Input: [41.9 33.9 68.5 10.3 64.5 71.8 18.0]
Output: 10.3
Input: [-10.6  -6.1 -62.2  -4.7  -9.8 -25.7  16.9]
Output: -4.7
Input: [ 11.4  -2.4  -5.4 -21.5  17.5  22.0 -79.1]
Output: -21.5
Input: [-76.0  -7.8   0.7 -18.6  36.3 -17.7  49.8]
Output: -18.6
Input: [ 11.7  65.2  64.0  53.0   9.2 -39.1  26.9]
Output: 53.0
Input: [-13.3  40.8 -25.9  79.4 -79.5  -9.7 -19.1]
Output: 79.4
---
[[ 76.7  70.3  44.6 -43.8  -7.2  -8.7 -32.1  26.2  44.1 -51.7]
 [-43.7  76.0 -62.8 -10.3  58.1  53.9 -20.5  44.7 -15.0  38.0]
 [ -1.4  12.1 -37.3  33.7  35.9 -37.5 -77.0  65.6 -61.3  61.1]
 [-41.4  24.0  25.0 -11.0 -41.9   3.6  47.3  15.7 -58.7 -45.3]
 [ 72.2 -55.0  27.2  43.1  75.9 -44.0  -2.1  -8.5 -63.9 -15.3]
 [ 28.8  13.7  30.6 -73.4  -2.3  46.5   0.5  76.7   7.8  75.8]
 [ 41.8  10.9 -60.0 -51.6  19.9  31.7  75.9  17.8 -50.9  29.8]
 [-15.8  64.5 -70.5 -23.6 -61.0  55.6  10.7 -22.1  35.6 -74.9]
 [  5.5 -13.1 -32.1   6.1  61.6 -22.1  49.7 -16.4   1.7  40.0]
 [ 74.2  72.2 -72.2 -26.3  60.9  74.4  50.1  26.2   5.8  28.5]
 [ 54.8  20.1  45.0   5.0   6.3 -68.3 -23.9  24.5  34.1  18.2]] Answer: -51.7

[[  1.0   1.9  -0.1 -74.4   0.9  -0.1]
 [  1.0   1.9 -12.4 -11.6 -24.5   3.4]
 [  5.4   1.9   6.0  -4.7 -11.8  11.6]
 [  5.4   1.9   6.0  -4.7   0.9  -0.1]
 [  5.4  46.8  -6.3 -11.6  30.5  -0.1]
 [  1.0  -9.3   6.0  -4.7   0.9   3.4]
 [  1.0   1.9   6.0  -4.7 -11.8   5.8]
 [ -3.4   1.9  73.6  -4.7   0.9  -0.1]
 [-12.1   1.9   6.0   2.3 -11.8   3.4]
 [  1.0   1.9  -0.1  16.3 -24.5  -4.7]
 [-20.9 -43.0  -0.1  23.3   9.3   3.4]] Answer: -0.1

[[-25.2 -62.2 -68.4  11.2 -21.1  77.0   3.0  36.4   7.8 -32.1]
 [ 22.1  24.1  27.0   8.4   3.1 -22.6  -8.1 -10.7 -10.9   5.6]
 [ 45.0  29.0  29.1  25.0 -10.7 -18.6 -18.1  -5.6 -16.9   5.4]
 [-28.7 -60.0 -65.0   7.5 -16.7  72.4   4.8  33.4   8.1 -31.0]
 [ 25.9  30.1  32.8   7.9   3.2 -29.6  -8.7 -13.4 -10.9   9.7]] Answer: -32.1

[[-42.9 -27.4  24.1 -33.4 -31.6 -39.0 -42.4  16.5  69.6 -36.6   0.0  43.3
   41.4]
 [ 46.4 -27.8  32.0   9.4 -60.6  34.2  43.6 -20.1  58.8 -30.5 -14.0  20.8
  -23.1]
 [ 31.5   6.9 -23.1  10.6  39.3 -42.2 -47.4  16.8 -45.8 -31.5  64.5   6.2
   66.6]
 [ 43.5  35.0  31.8 -29.2 -60.2  36.2  44.9 -33.4  -4.4   8.6   0.0  -5.0
   -1.7]
 [ -8.2  33.2  27.5   9.9  36.4  28.7  35.5  16.0  44.8 -14.7  53.0  54.7
   67.3]
 [-51.9   0.7  33.9 -34.9  35.1 -43.6  19.7 -31.3  -2.3 -20.6  63.0  40.2
   50.2]
 [-53.4 -29.1 -28.3  -6.1 -11.0 -26.9 -45.7 -24.7  31.0  -1.9 -15.7 -18.3
  -48.4]
 [-28.2  35.3 -28.4  11.0   0.7  27.4 -48.7  -0.1 -51.3   9.2  64.7 -16.5
  -40.3]] Answer: 41.4

[[ 28.0  57.5 -12.5 -25.2 -38.2   0.2  11.1 -26.9]
 [ 41.5  65.3  36.8 -24.8 -19.2  -4.6 -12.5   3.7]
 [  3.7  45.4  15.2  -1.3  -2.3   1.2 -30.0 -49.4]
 [-22.2  10.7 -47.7  32.6   2.7  37.1   4.5  26.9]
 [ 16.4 -19.4 -10.2 -27.9 -46.2  -3.8  16.7  24.6]] Answer: -26.9

[[-29.0  11.0 -24.9  21.7   1.0  19.8 -43.1 -66.4  -8.9  -9.6  -5.9  -7.4]
 [ 46.3  -0.2  25.3  -8.7   0.7 -18.7  44.3  78.6   4.7  -5.8 -11.8   6.2]
 [ 13.6  -3.1  -3.8  -4.3  -4.8  -4.3   3.2   9.5   1.5   3.0  16.9  -6.8]
 [-12.8   3.4  -6.0 -15.7  -3.0  -4.9   2.8  -6.4   7.1   8.2   1.4 -13.6]
 [-20.7  16.2 -28.8  16.6  -1.7  10.2 -39.3 -33.7  -2.8  10.4   1.5  -3.3]] Answer: -7.4
---
[[ 24  21 -28 -21  35]
 [-21  21 -18  12  -7]
 [ -9 -21  28  23  10]]: -9

[[-687  651  236  327 -351   61  241]
 [-693  644  231  328 -353   61  222]
 [ 198  509  179  235  -57  465   -7]]: 198

[[6 1 3 1 4 2]
 [7 4 3 7 6 3]
 [5 4 4 2 6 4]]: 5

[[7064 6171 4114 5985 5544 6663]
 [4419 3527 3993 5365 8291 7897]
 [2378 2065 4697 4148 7955 6491]]: 2378

[[6 7 7 8 7 7]
 [8 1 2 4 8 6]
 [6 7 7 6 8 7]]: 6

[[  4 -25 -19 -19 -23]
 [-33 -30 -20 -19 -14]
 [ 38 -30 -13 -17 -22]]: 38
